Each row of T is roughly a mix of the hidden directions of one of 3 groups; some rows fit no group.
T, 75 rows:
[7 -4 8 -13 28 18 24 -40 -18 -9]
[12 28 -31 3 -15 -22 -15 15 -11 29]
[41 33 -21 4 11 -3 0 -19 -17 4]
[-26 -28 31 6 -4 13 11 3 28 -21]
[-42 -16 -2 2 0 -15 -18 21 1 32]
[-5 31 -1 -3 -13 47 10 -6 22 2]
[20 44 -13 -7 -21 9 14 -25 4 -8]
[36 37 -22 6 12 -15 -1 -17 -8 5]
[11 -1 15 3 13 25 31 -40 6 -15]
[18 30 -26 0 -9 -23 -23 20 -7 23]
[18 19 -41 35 -10 13 0 -5 -2 10]
[35 33 -17 3 11 5 10 -33 -8 -4]
[-30 -10 -9 3 -10 -30 -24 25 -1 28]
[-28 0 5 12 -22 -23 -5 24 38 2]
[-20 25 6 -10 -23 41 4 6 23 6]
[-39 -5 23 -20 -24 4 -9 25 13 11]
[-37 -33 26 -8 -4 14 9 1 16 -16]
[-33 -28 31 -4 20 -14 9 4 18 -13]
[31 -5 -12 28 30 0 12 -32 -7 -2]
[2 11 -12 13 -24 -19 -29 39 15 4]
[-11 39 -6 -7 -10 28 18 -30 10 10]
[27 30 -1 -13 -21 20 19 -25 0 -20]
[33 20 -21 3 10 -19 -23 15 -25 13]
[33 -11 4 -3 29 19 2 -10 -38 0]
[-33 -33 21 2 -14 2 -6 29 17 -6]
[-3 -31 13 27 26 27 12 4 13 -21]
[14 -3 9 -8 31 15 24 -38 -18 -7]
[-31 8 24 -32 -22 22 2 12 16 -1]
[11 45 -9 -20 -19 9 12 -28 -2 4]
[-34 -11 29 -23 -13 -8 -13 28 10 7]
[-26 11 -15 3 -37 -15 -12 21 26 10]
[11 37 -19 -5 -15 39 12 -9 9 -9]
[12 18 1 -30 -33 -35 -4 5 17 2]
[-18 -34 15 5 4 -38 -16 18 -8 13]
[-33 -35 26 -1 -12 19 11 7 16 -8]
[-23 -27 22 6 -22 26 4 9 24 -18]
[11 33 -5 5 -15 30 23 -26 12 -16]
[5 23 4 -5 2 45 20 -25 16 -7]
[-6 17 -20 6 -33 -18 -24 31 15 10]
[-17 -27 -3 7 -12 -39 -18 24 -13 13]
[-5 -21 -7 12 -3 -42 -22 27 -14 10]
[13 1 -27 50 5 6 -1 -11 2 21]
[1 -32 2 8 25 -32 -21 26 -9 6]
[-24 -46 14 13 11 1 -10 26 2 1]
[10 25 5 -10 -8 36 25 -31 5 -12]
[-30 -27 -1 6 -10 -22 -22 31 -1 18]
[-14 -32 -3 27 -1 -34 -14 10 -10 22]
[-43 -23 5 -8 -20 -9 -7 28 9 13]
[31 1 -14 10 17 -44 -16 14 -9 -4]
[7 -22 -23 36 2 -13 12 -31 -18 9]
[4 -6 4 -13 14 27 29 -40 -20 1]
[30 23 -21 -3 16 -8 6 -18 -30 23]
[-6 -5 1 12 -17 -18 -29 46 15 0]
[-28 11 10 -35 -33 9 -4 23 6 -5]
[-11 -47 18 19 7 15 0 20 6 -18]
[32 37 -11 -22 4 -19 1 -20 -13 5]
[31 8 -28 33 15 7 10 -26 -7 0]
[-36 -37 27 -4 -5 13 8 8 13 -8]
[-34 -7 33 -35 -15 8 3 8 9 -3]
[22 46 -14 -19 -4 -8 6 -26 -7 7]
[-7 24 11 -28 -11 39 17 -12 14 -13]
[-11 31 -4 -12 -24 42 9 0 18 -1]
[14 4 5 -11 39 2 19 -37 -19 -8]
[-29 -10 23 -25 -14 -17 -17 33 4 4]
[38 10 3 -24 -32 -10 1 -4 -14 -23]
[18 46 -12 -16 -16 4 11 -27 -1 1]
[37 0 -19 27 29 -23 -11 2 -10 -1]
[-31 -23 -3 5 3 -25 -22 27 -2 25]
[-20 5 10 1 -16 47 22 -17 14 -7]
[-17 6 -13 4 -26 -23 -24 37 14 12]
[31 40 -25 5 5 -13 3 -21 -5 10]
[-5 -23 -6 8 -3 -44 -21 26 -16 8]
[48 11 0 2 16 1 12 -16 -4 -30]
[-37 -33 8 14 -20 7 -9 26 9 4]
[34 13 8 -15 -20 19 17 -18 -4 -31]

Here is one row from each group, named. Which group is each of the other rows in?
[12 32 -11 -4 -6 42 17 -19 11 -9]	<9>
[21 48 -19 -12 -10 -14 3 -21 -3 8]	<42>
[15 38 -36 -8 -8 -6 -1 -19 -15 18]	<129>

[-21 7 -8 8 -34 -16 -15 28 30 4]	<129>
[-20 -46 11 15 12 -6 -12 29 1 0]	<42>
[-32 -4 21 -31 -22 -5 -11 29 6 1]	<9>
[-45 13 -10 2 -26 4 -6 4 11 29]	<42>
[23 27 -2 -16 10 31 19 -24 5 -21]	<9>
[-24 -27 2 -4 -7 -27 -24 30 -7 20]	<42>
